In the rows, zero is written as 128.
A single turn carries every row of the set below to another of its rows. Some are shown first; where does it send the rows asked next?
suvib: 127 139 130 147 101 115 127 96 109 108 129 101 126 139 135 123 145 143
 136 102 103 154 130 101 118 112 124 126 133 123 115 149 120 100 113
Kis: 154 129 128 133 132 145 117 153 120 145 140 136 115 135 143 126 120 110
 109 159 121 108 148 126 167 144 129 174 130 138 154 112 100 133 132
Zem: 136 110 155 127 102 116 121 87 168 132 106 117 139 111 126 110 137 122
 129 129 111 149 143 142 146 129 168 135 114 119 117 127 120 89 146
zeg: 132 127 113 111 87 113 134 137 114 103 121 157 121 140 101 134 164 109
 89 133 105 88 134 127 130 113 135 107 103 114 101 116 117 124 127
gusub: 151 110 124 104 117 142 112 154 120 117 169 139 129 109 135 109 110 105
 117 129 116 144 159 167 128 112 135 147 157 140 136 102 126 144 124
mafez: 117 123 108 136 133 134 98 133 126 118 116 145 147 154 96 105 174 135
 106 155 114 133 107 117 116 152 149 114 122 111 142 130 135 104 121
revu: 145 105 126 112 136 149 108 158 128 128 157 122 130 113 147 123 120 96
 126 115 121 141 141 127 138 124 116 170 159 133 118 99 103 139 133
ton: 140 106 121 104 132 124 107 146 137 130 170 142 119 135 130 123 101 119
 135 89 127 145 165 143 138 114 120 156 153 125 122 93 124 123 129
basaz: 152 115 122 112 123 114 105 132 131 142 158 158 118 140 137 119 90 136
 123 130 138 131 174 131 155 135 133 166 131 128 134 107 124 104 121
Dud: 124 121 122 138 124 124 142 80 121 122 118 140 134 127 119 133 159 149
 149 123 105 121 127 130 136 151 131 107 116 60 144 118 112 131 123
zeve: 125 129 156 138 95 128 125 95 164 121 117 109 127 140 124 121 140 117
 126 132 89 128 134 140 148 122 181 133 103 116 144 122 124 106 156
vev: 160 124 128 122 115 136 122 152 115 132 149 151 117 120 132 109 115 117
 104 164 120 123 168 170 151 128 143 150 137 144 161 112 123 138 122
Kedi: 156 110 121 113 126 143 98 139 121 135 157 133 130 125 157 121 101 111
 116 144 131 122 144 114 147 141 129 178 137 136 124 112 106 122 128
fato: 129 120 118 108 79 105 132 138 119 98 122 159 130 130 112 128 163 112 90
 136 110 107 134 116 124 114 140 116 103 114 90 114 120 116 117
Dapor: 124 114 120 130 126 124 135 77 123 118 126 137 139 121 122 132 155 146
 155 110 107 129 125 128 127 147 127 107 124 58 130 118 113 129 123
bife: 120 117 122 136 128 125 142 84 124 119 122 135 135 124 117 133 163 144
 153 112 103 127 126 134 132 146 125 105 124 59 138 116 111 135 124
bek: 163 113 120 104 112 136 104 138 113 126 166 150 126 115 140 107 96 116
 110 151 126 128 163 161 137 126 141 151 140 142 139 115 127 129 122
Tige: 134 112 117 105 90 105 137 141 121 105 112 160 131 116 103 125 170 109
 94 126 115 114 139 126 126 113 127 110 116 115 81 114 115 116 117
Pesem: 136 120 114 108 96 111 138 141 117 110 112 158 122 128 93 130 172 104 94
 123 112 96 139 138 131 112 121 101 114 118 92 115 111 124 126
Muz: 148 122 132 122 121 141 130 166 119 124 152 140 119 113 126 110 127 105
 112 143 109 137 164 176 142 114 136 145 152 141 156 101 121 153 126
Gim: 115 124 104 133 143 143 99 137 124 118 121 139 140 157 86 111 181 124
 111 135 107 125 103 131 114 142 140 102 131 113 146 126 132 116 131
Nuzi: 143 122 134 134 143 151 128 172 127 139 139 125 116 124 133 127 140 95
 120 130 112 127 147 139 158 128 116 166 152 135 148 98 97 151 137
bogak: 139 151 126 155 120 120 140 98 102 135 107 105 108 145 110 129 158 141
 132 107 106 125 140 129 143 119 105 109 132 131 136 157 106 105 124
pagi: 137 151 121 149 103 122 124 87 99 120 129 106 114 157 127 129 137 145
 130 111 102 121 131 109 131 118 123 118 119 128 133 158 117 100 121
tel: 122 109 104 123 140 131 91 125 127 123 116 147 153 137 95 102 170 135
 112 141 128 143 110 121 111 153 137 111 132 115 121 132 133 95 120
nasi: 141 134 134 137 126 117 128 156 134 145 143 155 104 152 125 124 117 133
 118 141 120 126 176 141 170 133 138 165 127 127 167 101 121 124 123
nemob: 121 110 99 121 149 140 92 128 127 122 119 140 146 141 84 107 175 124 116
 123 119 135 106 134 109 142 126 100 141 115 126 128 129 109 129
zenoz: 141 105 145 116 120 127 120 84 165 138 109 111 131 113 107 118 140 108
 137 100 111 135 141 164 143 121 144 116 130 124 113 128 111 100 162
tesu: 132 125 145 127 114 140 123 94 163 128 120 102 120 140 105 127 142 103
 132 104 89 114 133 163 146 114 157 114 120 119 141 121 114 116 171
dirit: 126 116 119 133 123 122 135 74 121 121 124 141 138 126 123 131 151 151
 151 122 109 123 127 125 132 152 132 110 117 60 136 120 114 125 122
Gofum: 129 126 133 130 136 126 130 172 140 131 154 139 105 145 119 128 128 116
 131 102 110 140 169 153 153 112 124 153 149 123 156 87 120 144 132
tisal: 130 138 135 154 117 115 143 108 111 125 108 103 120 126 120 121 165 138
 138 97 106 158 138 121 129 112 106 117 144 127 118 148 109 107 114

revu turns into -> Kedi
Pesem turns into -> Tige
And these:
dirit turns into -> Dud
zeve turns into -> tesu
bek turns into -> vev
Gim turns into -> nemob
bogak turns into -> tisal
Gofum turns into -> ton

A single turn carries every row of the set below to another of its rows. Some are shown first; where does it send the rows asked next?
Fudor: 144 107 120 105 130 118 141 112 155 143 139 111 110 148 117 103 127 116
regu: 134 103 138 165 90 112 134 125 153 141 118 141 161 125 120 138 126 140
kegu: 167 135 161 138 126 117 109 133 115 126 101 149 106 132 141 145 96 126
momiv: 101 124 180 132 108 102 108 147 148 130 108 125 140 143 151 146 125 108
keba: 134 116 142 142 104 97 116 151 154 134 102 155 164 108 119 166 102 131
Sopi: 155 130 162 138 95 135 104 107 113 126 120 164 122 120 120 147 138 120
fom: 103 147 176 148 116 130 118 145 134 147 115 134 139 142 136 144 99 122
Dabim: 153 102 145 78 138 101 128 115 170 116 118 122 108 138 116 130 131 128
sov: 139 104 117 109 134 107 145 110 150 143 142 107 115 145 109 109 128 115
dubu: 128 134 119 90 135 142 142 111 140 144 128 132 124 126 87 120 119 128
dop: 148 125 120 125 114 91 121 139 112 122 85 138 127 118 152 137 111 107
bazi: 142 113 163 164 101 105 112 130 138 161 107 144 129 110 132 169 120 115
Pizon: 123 145 169 148 116 96 129 136 130 151 107 138 125 115 154 163 111 112
dezar: 137 111 136 76 145 130 108 133 149 129 130 130 109 134 81 141 122 118
Mozab: 96 141 170 143 120 139 126 147 134 142 112 137 135 151 128 151 102 124
vibo: 145 112 122 102 134 115 140 117 152 139 144 110 102 149 113 108 121 119
Nem: 100 118 178 131 116 102 114 149 147 121 116 122 139 154 152 139 131 118
venu: 143 112 139 75 149 131 109 137 152 128 127 139 114 133 86 147 118 120
bik: 132 125 150 153 110 87 114 146 125 152 119 141 151 96 138 154 124 110
pizef: 136 111 146 163 84 105 127 124 157 144 121 145 159 119 128 143 123 131
bafer: 147 102 147 83 144 91 133 112 165 116 120 116 105 141 113 136 124 125
par: 144 110 142 84 151 123 113 129 151 130 131 138 113 132 78 154 114 121
farim: 113 128 183 147 110 107 106 129 122 150 100 130 137 108 136 151 135 112
memaz: 134 110 139 135 110 98 122 153 157 125 109 159 161 117 117 171 107 137
sev: 151 102 141 79 133 105 130 109 168 117 121 123 102 136 107 134 129 132
ruf: 121 131 127 95 138 136 142 106 135 143 132 126 124 130 77 128 122 123
kebap: 130 130 116 88 136 129 142 113 138 139 129 125 123 124 84 119 119 130
Vuk: 123 125 133 123 95 117 107 125 106 126 112 141 132 123 139 136 149 87

dop turns into -> kegu
momiv turns into -> keba
Mozab turns into -> regu
And these:
farim turns into -> bik
Dabim turns into -> venu
sov turns into -> bafer
kebap turns into -> vibo

A single turn carries every row of the set below to another of its rows. Some are shown first; where does it send the rows asked next?
moz: 106 130 120 144 122 161 133 143 148 104 109 135 116 123
lufu: 131 133 131 148 100 123 154 121 121 162 103 124 97 127
Riri: 148 112 111 118 126 167 162 101 146 96 114 152 115 149
gakob: 159 117 121 104 143 105 161 110 99 114 104 132 130 142
Kifeg: 159 95 119 119 141 115 180 124 96 124 95 143 129 140
moba: 117 82 119 135 147 151 140 112 135 80 91 130 95 119
fub: 160 96 109 118 131 103 164 109 104 126 110 138 137 133
Kidaf: 161 114 123 116 117 163 161 108 127 97 123 142 124 148
Veme: 124 72 167 124 136 121 127 134 120 130 87 151 128 134
nenip: 113 127 113 133 115 169 148 138 156 104 104 135 113 126
fizu: 155 120 118 129 119 161 151 106 142 97 126 157 116 153
zuto: 124 122 131 140 105 168 144 142 144 95 108 123 100 126
sipe: 126 80 136 132 138 117 118 118 120 133 64 151 101 121
moti: 160 103 110 104 139 106 166 116 107 116 97 144 133 145
toki: 99 126 123 134 117 163 126 129 144 110 97 119 115 125
lefat: 131 138 120 135 113 130 146 138 119 165 96 120 97 137
gug: 152 116 115 109 118 163 158 104 129 99 125 154 112 155
Rabu: 116 78 130 136 154 159 137 95 129 100 87 140 94 124
Pem: 141 108 119 120 146 111 159 123 90 125 120 137 135 143
Sevi: 166 108 110 114 126 116 148 111 97 120 98 156 126 148
Resur: 124 73 153 119 138 115 131 131 118 127 68 151 111 126
bul: 119 129 152 145 116 133 142 123 112 163 108 132 95 147
lalos: 100 129 120 128 110 168 131 148 143 112 107 130 107 124
kifef: 124 82 161 115 142 117 127 122 132 125 69 135 115 124
babob: 130 70 152 133 123 115 128 121 135 136 74 143 114 117
nuda: 120 80 151 124 135 115 130 126 140 134 62 149 109 125
bomob: 107 131 122 139 116 167 136 144 137 113 108 117 110 120
zize: 128 141 121 137 96 126 133 143 114 153 90 133 101 133
luvan: 116 92 119 142 157 151 135 96 136 95 97 150 103 131
dulop: 122 136 142 136 104 130 144 135 111 155 93 129 95 139
Big: 129 74 149 121 136 122 124 122 137 141 67 141 99 129
zit: 118 85 122 119 153 154 134 86 132 88 91 140 111 134
suba: 127 76 160 130 132 126 148 136 125 137 61 145 112 123
todes: 158 112 118 112 132 111 164 120 86 124 103 145 126 146
Gamaz: 126 146 127 134 106 128 153 132 122 156 94 125 97 140
duz: 153 110 118 129 122 159 163 100 123 86 120 138 99 151
sesi: 149 128 115 111 114 163 150 100 134 98 122 134 125 154
Kevub: 132 133 139 143 109 133 168 135 112 160 88 125 99 140
Zumas: 108 78 118 123 153 154 133 101 132 95 91 147 96 126
kego: 109 93 111 132 153 162 143 105 147 94 93 147 98 123
nak: 125 146 146 132 112 125 143 127 120 150 95 115 99 137
lirov: 171 98 109 102 135 112 158 123 108 125 100 141 132 142

moba turns into -> duz
suba turns into -> Kifeg
And these:
nenip turns into -> kego
Big turns into -> lirov
dulop turns into -> Resur
lalos turns into -> Zumas
zit turns into -> sesi
fub turns into -> lufu
bul turns into -> Veme
zize turns into -> sipe
luvan turns into -> fizu
Gamaz turns into -> nuda
Kidaf turns into -> bomob
nak turns into -> kifef

